[-8.31, -8.13, -0.15, -1.25, 3.32, 1.20] >> 1.20, -8.31
[-5.55, 7.75, -8.29, -8.47, -2.96] >> -2.96, -5.55
[[-5.25, 3.30, -0.65, -2.96, -5.12], [3.89, 2.37, 2.08, 0.64, -0.30], [-5.78, 4.09, 3.33, 8.66, -3.86]] >> -5.12, -5.78
[4.88, 8.14, -2.28, -6.20, -4.22] >> -4.22, 4.88
[8.60, 0.57, 8.27, 2.56, -4.45, -3.37] >> -3.37, 8.60
[[-0.84, 4.97, -2.07, -0.34, 0.15, 6.25], [-5.20, 1.92, -3.83, -4.21, -4.65, 3.90]] >> 6.25, -5.20
[[0.09, -0.05, 0.10, 1.21, 5.31], [0.13, 0.34, 3.24, 6.36, 6.66], [0.05, 0.17, 2.43, 6.13, 6.60]] >> 5.31, 0.05
[1.47, 0.52, -2.21, -8.23, -4.69, 2.99, -0.19] >> -0.19, 1.47
---
  5.922   14.141    2.346   -5.123
 -8.438  -16.093   -2.678    4.825
 -4.672  -10.620   -0.789    4.956
-> 4.956

 -94.7    62.3   121.5   174.3  -184.0 -> 62.3

 111.029  -154.546   -99.578   -76.117  -166.756    38.210   -15.749 -> -15.749

-15.83   -9.82  -14.65   15.88   -8.89   17.08 -> -8.89

-70.348  -98.565  119.763   27.218 -> -70.348

 0.02   0.04  -0.03   0.16   0.22
 0.00  -0.01   0.03  -0.12  -0.16
-> 0.04

  23.312    66.253   111.637   -25.515  -109.475   -72.570   -99.979 -> 23.312

 0.078  -0.201  -0.029  -0.159   0.151  -0.011  -0.020 -> -0.011
---
[[-4.81  2.47 -5.59  2.76]
 [-3.83 -2.04 -8.53  4.23]
 [ 0.95  0.22 -6.50 -1.37]]	-8.53

[[ 1.51  0.91 -0.90 -1.66  4.00]
 [ 0.48  1.26 -1.46  6.62  6.66]]	-1.46

[[-8.65  3.01 -1.16  5.63  0.66]
 [-1.74  2.25  2.17  0.55  5.64]
 [ 4.71  6.19 -1.33 -1.52 -6.47]]	2.17

[[-6.80 -2.88  0.60  1.99  0.38 -1.61]
 [ 2.88 -0.82 -1.47  3.50  0.32  6.71]]	-1.47

[[-5.43  1.88 -8.06 -5.85  8.57  5.67]
 [-6.58  4.56 -5.05  8.00 -6.72  4.21]]	-5.05

[[-0.06 -6.02  4.09 -2.32]
 [ 0.19  5.94 -5.12 -6.38]
 [-0.57  4.77 -3.64  0.68]]	-5.12
---
(104.741, -22.003, 126.582, -104.984, 31.378) → 126.582, 126.582
(-0.126, 0.103, 0.131, 0.172, 0.021) → 0.131, 0.172
(-0.128, 0.022, 0.159, 0.046, 0.038, -0.004, -0.134) → 0.046, 0.159
(0.012, 0.007, -0.044, -0.082, 0.037, -0.183, 0.125) → -0.082, 0.125
(0.54, -1.08, 1.54, 1.29, -0.98, -0.49, -2.01) → 1.29, 1.54
((8.00, 75.24, 61.15, 91.37, 110.41, 6.96, 15.48), (55.33, 48.18, 86.64, 18.57, 196.78, 84.06, 54.87), (102.39, 59.57, -39.57, 78.60, -147.88, 106.63, 90.37)) → 18.57, 196.78
((-0.033, 0.084, 0.034, 0.047, -0.121), (0.008, 0.079, 0.102, 0.202, -0.049), (0.189, 0.142, -0.078, -0.028, 0.197)) → 0.102, 0.202
((16.7, 10.4, -8.0, -9.5, 5.3, 13.9, 1.1), (-20.0, 4.1, 11.1, 14.0, -0.6, 6.9, 2.7), (-16.8, 6.1, -11.0, 13.2, 4.8, 6.6, -1.6)) → 14.0, 16.7
---
875  152  276  231   43
948  181  234  241   44
-> 181

46  23  70  34  71  17
68  48  35  43  47  28
37  52  92  23  69  73
-> 52

 556   -94  -114  -528   428  -770  -542 -> -94

  0   -5  -29   27    9 -> -5

1  7  7  4  5  6
1  8  8  4  4  7
6  6  4  7  5  5
-> 6

7  0  6  5 -> 0

833  256   80  775 -> 256

9  8  6  8  2  7 -> 8

584  535  546  611  643
389  880  221  689  349
-> 880

 47  138  122  221   82   22 -> 138
---
[ 5.87  6.18  4.28 -1.42 -2.08 -4.35  1.51] => 1.51, 5.87

[-2.70  2.83 -8.20 -7.19 -7.32 -7.70  6.60] => 6.60, -2.70

[ 2.90 -0.22 -0.06 -2.13  0.03 -6.17 -6.73] => -6.73, 2.90

[-7.54 -3.20 -6.91 -3.86] => -3.86, -7.54

[ 8.66 -8.10 -2.27  0.75] => 0.75, 8.66

[[-3.87  3.72  1.29  1.90]
 [-6.58 -1.72  8.58 -2.84]
 [ 1.83 -4.31 -3.51  4.35]] => 1.90, 1.83
---
-3.60,0.91,-0.15,0.56
-6.97,-0.25,-0.29,0.52
-0.26,-0.79,0.24,-0.29
-> 0.91

7.51,1.07,-3.28,-0.69,3.01,-0.77,3.01
-3.63,3.73,1.31,0.00,0.08,0.47,-3.41
1.40,-2.67,0.62,0.62,-0.83,-1.73,3.44
-> 1.07

1.75,-3.10,-2.04,4.73,-7.40
-1.43,5.47,0.11,1.86,0.66
0.60,-2.49,-0.34,2.07,-3.96
-> -3.10

-5.02,-4.25,-3.45,-1.62,3.36
5.39,-0.96,-2.38,1.36,-4.52
-7.24,-3.05,-1.52,-0.54,3.71
-> -4.25

4.23,6.81,-6.28,-0.95,-3.20
1.94,2.53,0.23,0.64,3.46
-1.49,0.82,1.53,0.64,5.68
-> 6.81

-4.13,4.12,-7.51,4.82
4.62,-4.69,6.60,-4.83
6.70,-7.38,-0.51,-3.50
-> 4.12
---
[[-2.05, 4.97, -4.21, 0.32, -1.83], [-0.99, -0.55, 3.15, 8.17, 3.35], [-0.09, 4.71, -3.42, 1.95, -3.34]]: 3.15
[[-1.66, -7.48, 1.76, 7.02, -5.61, -3.66, -2.48], [4.24, 0.76, 3.33, -3.30, -2.45, -4.28, -4.57]]: -5.61
[[6.68, 4.43, 5.32, 2.93, -3.11, 4.03, -2.04], [-2.15, 0.03, -1.10, -8.02, 7.15, -5.93, 6.38], [2.80, 6.91, 6.20, -4.30, 5.43, 3.01, 6.63]]: 7.15
[[2.33, 6.21, 0.70, -3.51, -0.50, 0.94], [1.09, -4.04, -3.58, -3.81, -0.48, -1.32], [-3.08, 2.88, 1.81, 4.81, -2.68, 3.11]]: -3.81
[[-3.27, 3.81, 2.31, 2.73], [-1.36, 1.81, 7.52, 6.11]]: 3.81
[[-0.29, -0.72, -3.73, -5.19, 0.84, 3.00, 0.85], [-1.61, 2.17, -1.77, -0.97, 3.70, 0.07, 2.38], [7.39, -0.23, -0.78, -1.05, -0.82, -2.13, 1.23]]: 3.70
[[-1.45, 3.96, -1.24, -2.30, 6.93, -3.66, 4.52], [1.61, -2.11, -0.73, -1.11, -2.59, 3.74, -2.32], [-4.82, 1.39, 2.87, 2.89, 2.12, -3.15, 2.39]]: -2.59
[[-4.39, 4.65, 2.41, -2.25, -2.38, -5.21, 1.75], [-4.60, -3.91, 0.66, 8.47, 3.12, -2.42, -4.08], [0.43, 0.75, -4.94, -2.90, 4.35, -0.13, 1.18]]: 3.12
